Rotation paths and how fast each direction turns (degrees each step)
Each turn is a multiple of 5 degrees from 10 to 175, or 0.
Each row of a path follows its step; steps can be skipped.
Rotation 1:
step 0: [-14.1   7.5 -35.6  14.0  10.0 -26.9 -15.9 -37.7 -41.6  18.1  17.8  -5.4
  -5.5   9.2   8.5  14.1 -12.3 -12.7 -16.4  -3.2  -0.4  27.1  26.1 -22.0
  -1.8  25.2  -1.5]
step 1: [-10.0  11.6  -9.8 -23.5  24.4   6.5 -27.8  -2.5 -51.5   7.5 -26.7   0.8
   0.7   6.9  -0.7  14.8 -21.3   7.7 -21.1   7.7  -9.5  20.4  24.8 -31.6
  -9.3  30.4  -7.5]
step 2: [ 16.9  -0.2  17.0 -27.1   0.7   8.7 -29.3  16.8 -30.5  24.0 -30.3  23.4
   6.8  19.0  -7.5  -3.5  15.2  27.1 -12.9   4.2   8.6  13.6  39.8 -14.9
  -2.3  16.6  19.0]
step 3: [  0.5  25.1  20.8  -6.2 -22.7   0.4 -37.1  -1.0   9.8  36.6  -2.6  27.8
   0.0  12.3  16.9  -0.2  15.4  20.5   9.1 -18.4   0.5  -3.9  51.0 -14.7
  -5.3 -13.1  17.7]
step 4: [-32.2  34.8   6.7 -14.2 -26.9  -2.1 -50.9   7.4  34.7  25.5   7.0  15.6
 -17.7 -10.6   5.9  21.2  -4.4  15.2   2.5  -6.7 -14.4 -21.4   4.8  -6.4
  -2.8  10.6   7.6]
step 5: [ -5.0  32.8 -19.4  -4.7 -31.6   1.7 -36.5  13.4  18.2   6.5   1.8   4.4
 -44.1  -4.4 -36.3  12.1   4.8  15.3  -0.5   4.8  -6.0   1.4 -18.0  12.8
  23.3  24.7  16.2]
step 6: [ 14.2  38.3 -34.5  27.2 -35.1  20.0 -12.8  22.0  -7.8   4.7 -15.8  -1.2
 -33.3   2.4 -28.3  -2.4  -7.6  -0.7   3.8 -12.1  -5.1  22.5 -14.5  -5.7
  18.5 -23.3   8.0]
step 7: [ -2.3  -3.5 -22.9  20.0 -27.2  30.9 -10.8  33.1  -8.2  31.9 -35.3  -6.8
  -1.5  -6.2   4.1   4.2  -7.1 -18.1 -11.7 -12.3  -3.7  13.0 -39.9 -14.6
 -11.0 -31.7  10.9]
step 8: [ -3.7 -38.0 -19.4   1.0 -24.9  14.5   1.0   5.3  -1.9  38.5  -4.8 -10.5
  -8.6  -3.3  15.3  15.3  24.9 -30.9  -2.8  -8.4  13.9  16.0 -29.8  -6.6
 -12.4   2.0  44.5]
step 9: [-16.0  -6.2 -26.2 -10.1 -14.6   2.0  15.7 -10.0 -18.6   9.8  32.8  -4.9
 -19.1 -12.5  29.3  11.5   5.0 -36.4  17.7  -9.2   6.1  27.5   2.9 -34.0
  -1.5  10.9  39.7]
Speeds:
[ -4.8  -6.7   0.3  -9.6 -14.6   0.0  16.7  -1.7   1.9   0.3  -2.0   1.6
  -7.1   4.9  -1.2 -19.1  -2.8 -15.0   3.9  -5.5  -5.9  -2.4 -10.7  -5.6
  -0.2   3.1  -0.6]	25
[ 13.3  -5.6  -0.6   6.8  -4.8  -5.3   3.6 -11.2  -2.6   2.6   5.1  -0.5
  -8.5   8.6  -8.5  -5.7  15.7   2.1   4.8  -1.9   9.4   6.4   8.6  10.8
  10.5   3.6  11.2]	120
[ -3.1  13.7   8.2  -6.4 -13.1   4.1  -4.8  -9.2  -1.8  -8.2  -6.7  15.3
  -5.8  -0.9  -2.1  -4.7   6.1   4.7  -6.8   5.9   1.8 -10.5   9.1   9.1
 -11.1  -0.4  -5.3]	35
[  4.2   0.6   3.9   2.7   7.6  -9.7  -2.6  10.4  12.5   1.6   2.2  10.6
 -15.1  -0.2   1.4  -5.7  -5.3   9.2   6.1   1.0  -8.7 -17.9   1.4  -1.6
  13.1  -2.8   2.5]	45
[ 2.3  3.9 -5.9  0.4 -6.7 -2.2 10.0 14.7 -0.7 -2.1 15.3 14.3 12.3 -0.7
 -9.9 -4.0  4.2  3.6 -1.3  9.9 -4.3  9.7  7.0 -7.9 -0.7 -9.9  0.2]	100
[ -9.5   8.0  -2.9  -5.0   7.2   5.9   8.1  -9.3  -3.2  -8.1   6.7  -3.6
  -8.2  -4.7 -10.8  11.1  -0.6  -3.6  -2.0   6.4 -19.2   1.3   3.0   1.3
   7.9   9.8   9.5]	80
